The rows of Y fall into several groups, and each row is roughly a mix of its group's hidden directions.
Y, 139 rows:
[[ 29   5 -18  36  15 -32   0 -35  13  36  -5  -6]
 [-18  25  32  14 -25  37 -24  27  -1  18  21 -11]
 [ 27  19  49   2   9   5  -7  41  -5 -22  -1  23]
 [ 18 -43 -33 -17   0   5   5  11 -12 -45  -4 -22]
 [ 30 -16  -3  15  34 -10  17 -26 -26 -37  -5  28]
 [-52  -1   6 -30  -5  29  12  26   3 -29 -11  14]
 [ 66  -9 -12  19   7 -15  -5  -9  -4  30   7 -13]
 [-11 -30 -56  -1 -10  -2   9  -6  28  10   5 -34]
 [-14  48  23  12  17 -24  -8 -18   8  23 -18  34]
 [ 48   0 -15  36  -1 -36  18 -17   3  20  15  -1]
 [ 14 -16  -8  13  11 -27  30 -18   2 -43  37 -21]
 [-16 -28 -49 -28   0  -4  21 -29   0  13  26  -7]
 [-32  22  -9  -5 -43  19 -14  10  28  33  -1 -21]
 [-12  12   7  11 -30  14   8  30  15  36  28 -40]
 [-21  32   0  -8 -14  17  -9  27  11  48 -22  26]
 [-26  24   5 -14 -23  20  -1  20  37  39  -1 -27]
 [ 29 -19  13 -17  45 -17  12 -29 -14 -34  13  -1]
 [-18  46  29   4  13 -21   1 -19   2  36   2  30]
 [ 20  -5  11   3  37 -26  -7 -37 -15 -27 -12  36]
 [-19  49  24  19 -14  -2  -2  -3  19  23 -16  38]
 [ -1  19 -31   8  -2   7 -34 -22  35  40 -23  -4]
 [-51   4  14 -24  -9  23 -14  29 -14 -20 -22  19]
 [ 20 -47 -33   2   0   9   7  15 -12 -36   7 -31]
 [ 11  14   0   1  21 -24  34 -45 -22 -37  -3   6]
 [ 61 -11  -9  22  -5 -36 -10  -7 -22   8   0   0]
 [-18  41  39   6  22  -8 -19 -29   8  15 -25  13]
 [-65  -4  15 -19   1  22   2  17 -14 -11  -9  20]
 [-31  25   3 -14  26  37 -18  11  16  41 -10  -9]
 [ 25 -40 -13   7  -3  32  -1  11 -27 -45   2  -9]
 [ 28 -10  22  10  38 -29   3 -27 -21 -31   4  25]
 [  2  -7  43   7  21 -17  30  13 -20 -41  18  18]
 [  8 -17  -6  18  25 -33  23 -52 -12 -22   7  -6]
 [  6   1   2 -29 -39  28 -25  18  31  33 -13   8]
 [-20 -26 -51 -11   0   1  17 -30  10  22  28 -12]
 [-17  46  34  18  14 -26 -11 -17   7  19 -28  11]
 [  4   6 -35  -8  -8   8 -35  -2  21  52 -13 -21]
 [-12  15  -1  12 -47  26  10  22  11  33  14 -32]
 [ 36  -8  17  19  31 -18  14 -28 -26 -27  -1  28]
 [-24  15 -17 -18 -38  31  -6  20  25  30 -20 -18]
 [  9 -52 -29 -19 -22  12  -3  26  -6 -15  27 -14]
 [ -1  -5  45  13 -10 -17  21  29 -36 -23  13  24]
 [ 28 -45 -20 -12  -8  21   5  13 -31 -22  16 -27]
 [-28 -14 -33 -20  13  -9  18 -44   3  25  29  -6]
 [ 31 -32 -42   0 -11 -11  19  37  -9 -18  10 -16]
 [-17   4 -15  22 -41  19  -2  35  11  24  19 -33]
 [ 13 -15  14 -29  25 -23   3 -23 -36 -26 -12  36]
 [  6  14 -23 -23  -7  18 -26 -15  25  35 -45   0]
 [-39 -13  11 -27 -13  30  -5  36   0 -38  -1   0]
 [-58  14  18 -21 -19  22 -17  27   1 -12  -6  11]
 [ 50  -5 -17  15  21 -11 -11 -16   8  47  -3 -13]
 [  4   8 -39 -14  -2  12 -34 -23  21  31 -38   2]
 [-21  41  20   8   2  -6 -25 -26  19  39 -22  14]
 [ 19  24  51  19   1  -2  -6  30 -19 -25 -16  19]
 [-24 -37 -44 -13  -1   2   6 -24  15  16  29 -22]
 [ -8  -6  48   9   4 -19  20  24 -12 -38  33  -2]
 [ 30  -7  17 -10  40 -14   2 -32  -6 -34 -22  26]
 [-34 -32 -31 -33 -15  14  -1 -36  10   7  13 -15]
 [-52  17  18 -27 -18  24 -11  31  -2 -10  -6  16]
 [  1 -29 -13 -19  25 -25  39 -26 -16 -36   9   6]
 [-25 -24 -44 -12   5 -22  16 -23  13  24  28 -19]
 [-47  26   2   1   4  31 -16  17  27  30 -20   2]
 [-12  38  19   8  14 -24   3 -16  -6  41  16  38]
 [-52  28  11 -29  -6  29 -10  25  16 -10  -2   0]
 [ 25  -2   9  10  44 -14  -1 -32   5 -33 -23  29]
 [-34   3 -20   1 -49  27   2  35   9   9   3 -20]
 [ 26 -44 -38  11  -4  32 -12  -1 -25 -13   9 -15]
 [ 48 -19 -10  19 -19 -33  -7  -8   9  28  29  -9]
 [-61 -14   8  -5 -28   7   6  21   7 -24  -3  22]
 [-11 -11  -8   8   4 -42  39 -24  -4 -30  36   2]
 [ 56   0  -9  35   6 -19   8 -28  -4  28  -3  -3]
 [ 17 -50 -33 -28  -2  -9  -9  13 -13 -25   6 -26]
 [  8   7 -40 -16 -18  25 -20 -21  19  36 -26 -17]
 [ 57 -24 -16  19  -9 -18   1 -23  12  29  -4  -3]
 [ 22 -25 -11 -11  27 -17  36 -13 -21 -43  15  -7]
 [  4  16   5   4 -18  31 -39  29  18  41 -23  -2]
 [ 31  -8  23 -28  30 -10  23 -28 -29 -17 -11  23]
 [  5 -43 -32  -5 -25  22  13   7  -7 -29   1 -36]
 [-61   9  23 -26  12  19 -25   3 -11 -11   8  -7]
 [-33 -35 -26 -12  12  -2 -24 -41   9  14  19 -17]
 [  8  -8  45  19  -9 -18  19  26 -29 -15  38  -8]
 [-31 -40 -27 -21  -3   3 -12 -21  21  13  25 -29]
 [ 33 -20  -2  12  32 -31 -11 -24 -37 -15   5  24]
 [-35  17  -9   8 -27   9 -18  18  35  31  16 -30]
 [ 28 -40 -30 -22  -1   0  13  15 -21 -13  13 -39]
 [-17 -34 -48 -14  -2  -3  -6 -17  19  28  29 -15]
 [ 14 -45 -19  -7 -14  16   2   0 -31 -27   0 -41]
 [ -1 -35  -1   6  10 -33  27 -31 -24 -36  21   3]
 [-17  20  -2  -1  11  42 -16  22  26  46 -17  -6]
 [ -8  48  16   4  17 -24   7  -3  22  35   1  35]
 [-18   4   3   1 -16  25 -35  27   6  33 -43  18]
 [  9   7 -33 -30  -8  22 -21 -30  23  26 -31 -16]
 [-17 -16 -40 -23   9  -4   3 -51 -11  28  14  -6]
 [ 14  13 -31  -1   1  16 -29 -17  31  32 -41  -2]
 [ 16  25  47  40   1  13 -15  21  -4 -12 -27 -10]
 [ -8  -3 -51 -17  19  16 -20 -18  39   4 -18 -16]
 [  0 -23 -19  15   9 -46  26 -14  -2 -46  10   0]
 [-45   3  10 -27 -23  22   0  35  -1 -30 -13  19]
 [  2 -11 -11  -6   3 -40  35 -16 -19 -50   1  17]
 [ -6  26   8   4 -15  30 -32  17  28  49  -2 -10]
 [ 37  -2 -23  18  13 -38  11 -21  16  33  25 -10]
 [-20  14  -7  13 -28   6 -12  19  21  43  27 -35]
 [-12  12 -41 -23  12  14 -15 -35  33  26 -20  -4]
 [-27 -35 -36 -17   0   5  -3 -35   8  18  24 -26]
 [-46 -21   5 -28 -14  23  -9  40  13  -9  22  -4]
 [-51   6  13 -32   6  37  -7  31  -9  -3 -10  12]
 [ -4   4 -43 -25 -10  14 -31 -13  17  38 -27  -9]
 [ 49 -12 -10  21  32 -17   6 -26 -11  17  18 -24]
 [-10 -33 -45 -36   8   1  12 -28   3  10  23 -19]
 [-16 -26 -51  -1   7   4   6 -32   4  26  32   2]
 [-51   7   5 -18 -11  35  -4  28  24 -23 -15   1]
 [-38   1 -24  22 -34  12   0  20  11   5  37 -28]
 [-17  50  22   6   7 -10  -5 -23  15  37 -16  25]
 [ 42 -12   3   4  38  -6   5 -35  -5 -37 -16  12]
 [-16  41  19 -13   6 -22 -15 -14  14  37  -7  37]
 [ 23  34  38  27   6   7   2  21  -4 -27 -36   9]
 [-13   6   3  12   6 -38  31 -31 -24 -43  11  12]
 [ 53  -4  -9  20  -8 -47   3 -25 -13  -7   9  -2]
 [ 13  30  54  29   8  -8 -22  12 -17  -2 -26   0]
 [-12   9  -2  -6 -21   6 -23  32  24  56  21   2]
 [-12 -27 -53 -13   4   6  22 -28   4  17  32  -3]
 [  0 -52 -32  19 -13  16   3  11 -10 -34  18 -17]
 [ -7   2 -46 -24 -16  16 -27 -17  14  40 -12 -19]
 [-28   5 -23  -3 -48  13 -22   4  13  23  17 -34]
 [-38 -23 -30 -26  -4  -7   9 -38  11  20  23 -18]
 [ 18  35  43  35   8   8   0  23   0 -20 -26  13]
 [  6  -6  50   7  10 -20  24  24 -29 -29  12  20]
 [-50  12 -20   5 -31  13 -12  17  33  12  14 -20]
 [ 32 -40 -20   2   5 -33  33 -11 -15 -30   3  10]
 [ -3  -3  43  16  19 -17  27  13 -11 -44  16  20]
 [ 39  -9 -26  34   7 -47  20 -16  -1  10  -3   8]
 [ 24 -22  11  13  43 -32  -1  -6 -24 -34  13  17]
 [  6  -5 -59   4  14  22  -2 -20  23  24   1 -25]
 [ 28 -15   3  -1  47 -26  -6 -31 -17 -25  -4  24]
 [  3 -32 -17  -3 -34  13  34  18 -17 -36   5 -27]
 [ 48  -1  -9  42  14 -30 -10   0 -22  24   5  -7]
 [ 16  34  56  29  -1  12 -13  16 -14   3 -19   3]
 [ 49 -23 -17  37   9 -33  -1 -21   1   1   5 -16]
 [  5 -54 -12  -8   0  12   1   9 -15 -34  22 -35]
 [-30 -31 -35 -33 -26  21   5 -24  17   0  13  -9]]

One row of each group comes first, with its name. Which group is each row after those in?
[-18  25  -5   3 -38  25  -9  14  33  38 -13 -20]
E
[ 22 -47 -21  -6 -11   9  -1  16 -29 -36   2 -28]
A
[-50  -5   1 -41  12  25  -8  27   3 -22 -12   2]
W

[-21  23  11 -17 -30  31 -26  35  19  28 -11   9]
W
[ 21  35  35  28  -4  16   1  27   5 -21 -35   8]
A
[ 45  24  26   1   4   3 -21  42  -9   8 -10  26]
A
[-22  10 -27   1 -25  37   3  22  37  15  -7 -31]
E
[ 15  -4   6 -10  30 -10  14 -43 -18 -33 -16  37]
E
[-34 -19 -36 -16 -20   6   5 -30  18  32  19 -16]
A
[-13  48  32  16  -2 -11  -5 -13  -3  34  -7  35]
A
[-10  24  12  -2 -23  36 -23  44  14  34   1   1]
W
[-32  13  14  21  17  24 -45  23  -8  29  -9 -15]
W
[ -6  12 -40  -1 -19  20 -27  -2  26  43 -22 -13]
E
[ 28 -29 -45 -30  -1  12  24  13  -5 -31   4  -3]
A
